In the rows, zero is written as 128.
Each named turn below is shown by a few rows before and after it. Which turns, in which order, take the first row of each later pair to the second? The first pair is answered.
J_526 (before |-> after):
[133 121 154 180 151 156  62 165 133 138 105  92 154  88 139 215 172 132
 161] |-> [140 110 115 181 169 147  66 160 125 155 104 103 171  79 135 208 158 118
 147]
[108 127 104 100 113 123 109 121 120 128 156 127 107 103 151 105 147 110
 107] |-> [107 132 121  98 102 123 110 124 125 119 154 121  98 111 152 109 153 113
 109]
[111 111 120 159 106 102 118 150 121 131  97 109 118 117 138 126 107 120
 142] |-> [104  97  94 150 118 108 120 147 133 133  98 125 117 107 121 127  99 122
 131]
[114 120 126 135 112 122  80 115 107 124 129 108 162 119 151 129 145  99
 109] |-> [104 106  99 114 124 132  87 112 122 126 131 126 163 107 138 126 138  99
 102]
J_250 (before |-> after):
[138 118 133 149 139 121 131 137 149 122 130 116 131 145 106 133  87 125
 144] |-> [143 107 138 142 140 115 134 135 139 129 144 118 139 156 106 138  97 124
 132]
[109 106 143 118 156 123  91 128 170 153 101 124 130  99  89 148 140 150
 140] |-> [114 102 148 116 163 120  98 125 164 165 111 119 145 115  91 151 139 154
 130]
[133 148 197 137 104 130 157 130 125 100 143 117 103 160 133 119 128 145
 139] |-> [131 149 195 133 105 136 153 131 126 101 141 118 107 162 132 118 127 139
 140]
J_116 (before |-> after):
[151 164 153 189 143 128 100 136 133 155  79  92 140 109 130 136 115 139
 155] |-> [159 142 117 178 159 104 104 124 108 178  99  97 175 120 130 145 119 127
 122]
[118 169  61 163 130 117 125 130  78 130  89  90 108 126 173 105 105 114
 141] |-> [110 177  71 163 127 119 120 131  87 128  78  84 103 124 176 113 109 118
 147]
[130 104 162 113 131 134 133 125 141 134 146 131 132 149 109 154 134 144
 111] |-> [137 111 157 117 131 139 143 125 145 133 149 136 135 154 103 149 121 147
 109]
Pairs:
Between the rows of a pair lie 2 to 3 turns.
[157 107  90 123 132 120 154 124  63 119 189 158 148 174 139 118 110 105
 106] |-> [132 116 147  93 112 156 153 135 112  75 201 163 100 178 132 123 132 123
 123] -> J_526, J_526
[146 167 169 128  98 119 119 127  86 142 128 131 118 145 149 104 173 107
 106] |-> [150 145 101 113 132 115 148 114  84 149 146 158 136 143 122  90 143 100
  86] -> J_116, J_526
[ 98 100  33  92 157 116 120 114 153 157 153 151 111  90 134  92 120 138
 122] |-> [132 174 160 174  94 104 114 137 110 130 106  89  84 119 177  78 114 130
 175] -> J_116, J_526, J_526
[139 157  81 151 123 141 126 121 137 125  90 117 144  96 123 125 116 110
 127] |-> [135 150  77 144 126 136 116 117 133 135  92 113 158  94 128 126 122 108
 120] -> J_116, J_116
[146  98 120 117 142 112 129  91  93 141 158 119 169 117 108 146 144 136
 128] |-> [142 114 175 119 119 120 129  98  93 122 155 104 143 127 116 149 162 144
 142] -> J_526, J_526, J_526
[143 123 137  50 150 121 191 125 151 132 190 192 137 154  79 132 134 113
  71] |-> [136 147 228  61 103 123 158 140 146 130 175 161 111 164 112 153 179 122
  94] -> J_526, J_116
[117  99  97  88 132 120 166 122 115  94 191 161 116 132 109  94 123 135
  90] |-> [115 135 163 105  86 128 149 142 123  62 166 141  72 129 129  90 137 136
 134] -> J_250, J_526
[129 131  94 156 160 146 122 130 166 122  96 128 123 107 126 128 115 132
 131] |-> [130 123  82 149 162 133 122 123 155 134 102 131 140 115 126 126 119 135
 111] -> J_116, J_116
[ 87 105  89 118 140 113 125 106 115 146 165 145 120  97 134 103 132  81
 110] |-> [ 77 128 128 117 120 136 121 114 144 115 150 147  79  91 136  99 142  93
 138] -> J_250, J_526
[140 117 133 138 167 146 135 165 176 105 105 131 115  95  86 142  76 150
 112] |-> [159 140 176 174 141 123 123 170 135 115  92  96 130 117 117 138  81 141
 120] -> J_526, J_526
[138 161 136 152 126 130 164 139 146 117 114 146 102 125  84 123  90 119
 131] |-> [145 160 133 165 126 119 165 137 132 128 109 132 115 128  93 122  90 113
 128] -> J_526, J_526
[138 150 195 124 117 162 150 141 117 128 138 104 136 146 103 160 148 162
 101] |-> [145 134 152 128 136 136 150 133  91 157 148 110 173 151 106 162 143 146
  79] -> J_116, J_526
[100 137  26 115 132 121 107 128 113 114 117 162 142  94 143 103 119 103
 132] |-> [ 94 170  98 122 107 146 112 141 143  78 103 153  85  95 146  97 123 113
 164] -> J_116, J_526
[138 124 147 116 105  92 130 127  85 134 156 113 150 160 153 108 140 121
 109] |-> [117 124 137  89 113 145 151 129 152  84 149 153  99 133 119 102 128 134
 128] -> J_526, J_526, J_116
